In the data rows, zero lies at 4.5, halfway between 4 and 5.
Some points, each followed by its number:
array([6., 5., 1., 1., 7., 9., 9., 6., 8., 7., 3., 4., 4., 3., 2., 4.]) 0
array([6., 4., 2., 0., 7., 8., 9., 6., 9., 7., 3., 4., 3., 3., 2., 4.]) 1
array([6., 4., 1., 1., 8., 8., 8., 7., 8., 5., 3., 4., 4., 3., 2., 4.]) 2
array([7., 3., 1., 2., 7., 8., 7., 6., 8., 9., 4., 4., 5., 3., 3., 4.]) 3
array([7., 3., 1., 0., 6., 9., 8., 6., 8., 6., 3., 1., 4., 3., 2., 4.]) 4
array([7., 3., 1., 1., 7., 8., 7., 7., 8., 6., 4., 3., 4., 3., 2., 4.]) 5
array([7., 3., 1., 5., 7., 7., 8., 7., 8., 6., 4., 3., 5., 3., 3., 4.]) 6
array([7., 1., 0., 4., 7., 6., 6., 7., 7., 3., 4., 4., 3., 3., 3., 4.]) 7
array([7., 0., 0., 3., 6., 5., 6., 8., 6., 3., 4., 4., 2., 3., 3., 4.]) 8
array([6., 2., 1., 4., 5., 6., 6., 9., 5., 6., 4., 6., 4., 3., 4., 5.]) 9
array([4., 1., 2., 2., 5., 5., 7., 9., 6., 5., 5., 4., 2., 3., 4., 5.]) 10
array([5., 2., 3., 3., 4., 4., 8., 8., 6., 4., 5., 6., 4., 3., 4., 5.]) 11
array([6., 2., 2., 3., 4., 5., 7., 8., 5., 4., 5., 6., 1., 3., 4., 5.]) 12
array([6., 1., 3., 2., 4., 3., 5., 8., 6., 5., 7., 8., 0., 3., 3., 6.]) 13
array([5., 2., 2., 6., 4., 3., 6., 8., 6., 6., 7., 7., 2., 2., 3., 6.]) 14
array([5., 2., 2., 6., 4., 3., 6., 8., 6., 5., 7., 7., 0., 3., 4., 6.]) 15
array([5., 2., 3., 6., 4., 3., 4., 7., 6., 7., 7., 7., 3., 2., 4., 6.]) 16
array([5., 1., 2., 3., 4., 4., 5., 7., 6., 5., 7., 6., 1., 2., 3., 7.]) 17
array([4., 1., 3., 5., 4., 4., 5., 7., 6., 6., 7., 7., 2., 2., 4., 6.]) 18
array([4., 1., 3., 4., 4., 3., 5., 8., 6., 7., 8., 6., 3., 3., 3., 6.]) 19
array([5., 2., 2., 3., 4., 3., 5., 7., 6., 6., 7., 9., 2., 2., 3., 7.]) 20
array([4., 1., 2., 3., 4., 3., 4., 7., 6., 6., 7., 5., 2., 2., 4., 6.]) 21
array([5., 0., 2., 3., 4., 3., 4., 7., 6., 6., 7., 6., 3., 2., 3., 6.]) 22
array([5., 2., 3., 3., 4., 3., 4., 7., 6., 6., 9., 6., 3., 3., 3., 7.]) 23
array([5., 2., 2., 4., 4., 2., 4., 7., 6., 7., 8., 6., 2., 2., 3., 8.]) 24
array([4., 3., 3., 4., 4., 3., 4., 7., 6., 9., 8., 7., 1., 3., 3., 6.]) 25
array([4., 2., 2., 3., 4., 2., 4., 7., 6., 7., 8., 5., 3., 2., 3., 7.]) 26
array([4., 2., 2., 2., 4., 2., 4., 7., 6., 7., 9., 7., 2., 3., 3., 7.]) 27
array([6., 3., 3., 5., 4., 3., 5., 7., 6., 8., 8., 6., 3., 2., 3., 6.]) 28
array([7., 2., 2., 3., 3., 3., 3., 7., 6., 6., 8., 8., 3., 2., 3., 6.]) 29
array([5., 3., 3., 4., 3., 3., 4., 6., 6., 6., 8., 9., 2., 2., 3., 6.]) 30
array([5., 3., 3., 4., 3., 3., 3., 6., 6., 7., 7., 8., 3., 2., 3., 8.]) 31
array([6., 3., 3., 3., 3., 3., 4., 6., 6., 6., 7., 7., 3., 2., 3., 6.]) 32
array([6., 3., 3., 5., 3., 3., 3., 6., 6., 7., 7., 7., 5., 2., 3., 8.]) 33
array([5., 4., 3., 5., 4., 4., 3., 5., 7., 8., 6., 7., 4., 1., 3., 6.]) 34
array([4., 4., 3., 2., 3., 3., 4., 5., 7., 6., 7., 8., 4., 1., 2., 6.]) 35
array([6., 3., 3., 2., 4., 3., 4., 6., 6., 6., 6., 8., 3., 1., 3., 6.]) 36
array([4., 4., 3., 4., 3., 3., 4., 6., 7., 6., 7., 7., 4., 1., 3., 7.]) 37
array([5., 4., 3., 1., 4., 3., 4., 5., 7., 8., 7., 5., 5., 2., 2., 6.]) 38
array([5., 4., 3., 3., 4., 3., 3., 6., 7., 7., 6., 7., 3., 1., 3., 7.]) 39
array([4., 4., 3., 3., 4., 3., 3., 5., 7., 7., 7., 8., 4., 2., 2., 7.]) 40
array([4., 4., 3., 4., 4., 4., 3., 5., 6., 8., 6., 6., 4., 0., 3., 7.]) 41
array([5., 4., 4., 4., 3., 3., 3., 5., 7., 7., 6., 7., 5., 1., 2., 7.]) 42
array([4., 5., 3., 3., 4., 4., 3., 5., 7., 7., 6., 7., 3., 0., 2., 6.]) 43
array([5., 5., 4., 2., 4., 4., 3., 5., 7., 8., 6., 7., 4., 1., 2., 6.]) 44
array([5., 6., 3., 4., 5., 5., 2., 4., 8., 7., 6., 6., 5., 2., 1., 6.]) 45
array([7., 5., 3., 2., 5., 5., 1., 3., 9., 8., 5., 4., 6., 3., 2., 5.]) 46
array([7., 6., 3., 2., 6., 5., 2., 3., 7., 8., 5., 4., 5., 3., 2., 4.]) 47
array([8., 6., 3., 1., 6., 5., 2., 4., 7., 7., 4., 4., 6., 3., 1., 4.]) 48
array([7., 6., 2., 2., 6., 6., 4., 4., 7., 6., 3., 5., 6., 3., 2., 3.]) 49
array([7., 7., 3., 2., 6., 6., 4., 4., 6., 6., 3., 5., 6., 3., 0., 3.]) 50
array([7., 6., 2., 1., 6., 6., 3., 4., 7., 7., 3., 4., 7., 3., 1., 3.]) 51
array([7., 6., 3., 3., 6., 6., 4., 4., 6., 6., 3., 4., 8., 4., 1., 3.]) 52
array([8., 6., 3., 4., 6., 5., 4., 3., 7., 5., 3., 5., 7., 3., 1., 3.]) 53
array([9., 7., 3., 5., 6., 6., 2., 5., 7., 4., 3., 5., 8., 3., 1., 3.]) 54
array([7., 6., 3., 2., 6., 6., 3., 4., 7., 5., 3., 4., 9., 3., 1., 2.]) 55
array([8., 6., 3., 3., 6., 6., 3., 5., 7., 6., 3., 5., 7., 3., 0., 3.]) 56
array([8., 6., 3., 4., 6., 6., 3., 5., 6., 4., 3., 5., 7., 3., 2., 3.]) 57
array([8., 6., 3., 2., 5., 6., 4., 5., 6., 6., 3., 5., 7., 4., 2., 3.]) 58
array([9., 6., 2., 4., 6., 5., 4., 5., 6., 6., 3., 6., 5., 4., 2., 3.]) 59
array([8., 5., 3., 3., 6., 5., 4., 5., 6., 5., 4., 4., 7., 4., 2., 3.]) 60
array([8., 3., 2., 5., 6., 4., 4., 5., 5., 5., 4., 4., 7., 4., 4., 3.]) 61
array([6., 3., 2., 5., 5., 4., 4., 6., 5., 4., 3., 5., 7., 5., 4., 4.]) 62
array([7., 3., 3., 4., 5., 3., 4., 6., 5., 2., 4., 7., 8., 4., 4., 4.]) 63
array([5., 3., 3., 5., 4., 3., 5., 6., 5., 1., 4., 6., 6., 4., 3., 4.]) 64
array([7., 3., 4., 6., 4., 3., 5., 7., 5., 2., 4., 6., 6., 4., 4., 4.]) 65
array([4., 3., 4., 7., 4., 3., 4., 6., 4., 1., 4., 5., 5., 4., 4., 5.]) 66
array([5., 3., 5., 4., 5., 2., 3., 6., 5., 4., 5., 4., 4., 4., 5., 5.]) 67
array([4., 2., 5., 6., 5., 1., 3., 6., 5., 2., 4., 5., 6., 4., 5., 5.]) 68
array([4., 3., 5., 7., 5., 2., 4., 6., 5., 5., 4., 5., 3., 4., 5., 6.]) 69
array([1., 3., 5., 6., 5., 0., 2., 6., 5., 3., 5., 4., 5., 4., 5., 6.]) 70
array([3., 3., 4., 6., 5., 2., 3., 6., 4., 3., 4., 6., 4., 4., 5., 6.]) 71
array([4., 2., 5., 7., 5., 2., 2., 6., 4., 3., 5., 4., 4., 4., 5., 6.]) 72
array([3., 2., 5., 5., 5., 2., 4., 6., 5., 4., 4., 6., 6., 4., 5., 6.]) 73
array([2., 3., 5., 5., 5., 1., 3., 6., 5., 3., 4., 6., 5., 4., 5., 6.]) 74
array([3., 3., 5., 8., 5., 0., 4., 6., 5., 3., 4., 6., 5., 4., 4., 7.]) 75
array([4., 3., 5., 8., 5., 2., 4., 6., 5., 3., 4., 6., 3., 4., 5., 7.]) 76
array([4., 2., 5., 2., 5., 1., 3., 6., 4., 3., 5., 6., 6., 4., 5., 6.]) 77
array([4., 2., 5., 7., 5., 2., 3., 6., 4., 4., 4., 6., 3., 4., 5., 6.]) 78
Which two points above are nearest to each new point by angle? Their numbers follow each, nearest first.
array([3., 3., 4., 7., 5., 1., 4., 6., 5., 4., 4., 6., 5., 4., 4., 6.]) 75 71
array([1., 4., 6., 5., 2., 4., 4., 4., 4., 6., 6., 6., 2., 5., 5., 5.]) 25 30
array([2., 4., 6., 4., 1., 5., 6., 4., 2., 2., 5., 3., 4., 5., 5., 4.]) 66 70
array([4., 4., 6., 6., 3., 4., 6., 4., 4., 6., 6., 5., 3., 5., 5., 5.]) 25 15
array([3., 5., 7., 5., 3., 4., 5., 4., 4., 7., 6., 4., 4., 4., 6., 5.]) 25 41
array([5., 5., 4., 3., 5., 6., 6., 3., 3., 3., 3., 2., 5., 9., 6., 1.]) 4 52
array([3., 4., 7., 4., 3., 4., 5., 4., 4., 6., 6., 4., 2., 4., 5., 5.]) 25 27
array([5., 5., 4., 6., 5., 5., 5., 5., 3., 1., 4., 3., 4., 7., 6., 2.]) 66 65
array([5., 5., 4., 6., 5., 5., 6., 3., 3., 2., 4., 3., 4., 8., 5., 2.]) 66 64
array([5., 6., 4., 6., 5., 6., 5., 3., 3., 4., 4., 2., 5., 7., 7., 1.]) 61 52
array([3., 4., 6., 5., 3., 4., 7., 4., 3., 4., 6., 5., 4., 5., 6., 5.]) 76 75
array([6., 5., 4., 5., 5., 6., 5., 3., 3., 3., 4., 4., 5., 9., 7., 0.]) 61 62
array([4., 5., 6., 6., 2., 4., 7., 5., 1., 4., 5., 5., 5., 6., 6., 4.]) 66 65
array([2., 5., 7., 4., 0., 5., 6., 4., 3., 0., 5., 5., 4., 5., 6., 5.]) 66 64
array([2., 4., 6., 5., 3., 4., 7., 4., 3., 5., 5., 3., 2., 5., 6., 5.]) 69 15
array([3., 5., 7., 3., 2., 5., 6., 5., 2., 5., 5., 5., 5., 6., 8., 4.]) 77 73
array([4., 4., 5., 5., 3., 5., 8., 5., 2., 5., 5., 5., 3., 6., 5., 4.]) 12 11
array([6., 5., 4., 1., 5., 6., 7., 3., 3., 5., 4., 2., 4., 8., 5., 2.]) 4 0
array([4., 5., 6., 5., 3., 5., 7., 5., 2., 1., 5., 5., 4., 6., 6., 4.]) 66 64
array([2., 4., 7., 5., 3., 4., 6., 4., 3., 6., 5., 5., 3., 5., 6., 5.]) 69 78
array([5., 5., 5., 5., 4., 5., 6., 4., 0., 3., 5., 4., 5., 6., 6., 4.]) 66 65
array([4., 5., 5., 4., 4., 5., 7., 5., 1., 2., 5., 3., 5., 6., 7., 3.]) 66 64
array([3., 4., 7., 6., 3., 4., 4., 4., 3., 5., 6., 6., 3., 5., 5., 5.]) 78 76
array([5., 6., 4., 6., 9., 5., 1., 3., 5., 5., 2., 3., 6., 5., 4., 5.]) 54 57
array([4., 6., 6., 5., 3., 4., 6., 5., 1., 3., 5., 5., 5., 6., 5., 4.]) 66 65
array([5., 3., 5., 5., 5., 2., 2., 6., 5., 4., 4., 6., 4., 4., 5., 6.]) 78 71
array([3., 5., 5., 3., 4., 5., 6., 5., 2., 5., 5., 5., 5., 6., 6., 4.]) 77 11
array([4., 5., 6., 4., 3., 4., 6., 5., 2., 4., 5., 6., 3., 6., 6., 4.]) 12 13
array([0., 4., 6., 5., 3., 4., 5., 3., 4., 5., 7., 5., 2., 4., 7., 5.]) 70 18
array([5., 5., 5., 6., 2., 5., 7., 5., 2., 5., 5., 4., 4., 5., 7., 4.]) 12 15
array([2., 4., 8., 5., 3., 4., 5., 4., 4., 5., 7., 5., 4., 5., 9., 5.]) 70 74
array([4., 6., 6., 6., 6., 4., 0., 3., 6., 4., 3., 4., 6., 3., 3., 8.]) 45 46
array([2., 4., 8., 4., 4., 3., 4., 4., 4., 5., 6., 5., 2., 4., 7., 5.]) 70 74
array([2., 4., 6., 4., 2., 3., 5., 4., 4., 5., 6., 5., 3., 5., 7., 5.]) 70 74
array([4., 5., 5., 5., 4., 5., 7., 4., 1., 4., 5., 4., 5., 7., 6., 3.]) 66 65
array([4., 5., 5., 3., 4., 5., 5., 4., 3., 1., 5., 6., 5., 7., 5., 3.]) 64 63
array([3., 5., 5., 7., 3., 5., 6., 5., 2., 3., 5., 3., 5., 6., 6., 4.]) 66 72
array([1., 6., 9., 6., 4., 5., 5., 3., 5., 6., 5., 4., 4., 4., 4., 5.]) 70 69
array([1., 5., 7., 6., 0., 4., 5., 4., 3., 6., 6., 5., 4., 5., 6., 5.]) 70 69
array([3., 4., 6., 7., 5., 3., 1., 5., 5., 5., 3., 6., 5., 3., 3., 8.]) 75 78
array([4., 5., 4., 5., 5., 6., 5., 3., 3., 3., 4., 1., 4., 8., 5., 1.]) 4 52
array([5., 5., 4., 3., 5., 6., 5., 3., 3., 2., 4., 3., 4., 8., 6., 1.]) 4 60
array([0., 5., 7., 4., 4., 5., 5., 3., 4., 5., 5., 3., 3., 4., 5., 5.]) 70 74
array([3., 4., 7., 6., 3., 4., 5., 4., 4., 6., 6., 4., 3., 5., 8., 5.]) 69 78
array([4., 5., 6., 7., 3., 4., 6., 5., 2., 2., 5., 3., 3., 5., 6., 4.]) 66 76
array([4., 4., 6., 5., 2., 5., 6., 4., 3., 3., 5., 5., 4., 5., 6., 4.]) 66 65
array([4., 3., 4., 7., 5., 2., 4., 6., 5., 3., 5., 5., 5., 4., 5., 6.]) 75 76
array([3., 4., 7., 7., 3., 4., 5., 4., 4., 5., 6., 3., 1., 4., 8., 5.]) 69 76
array([4., 5., 4., 2., 5., 5., 4., 3., 4., 4., 4., 2., 4., 8., 6., 2.]) 4 51
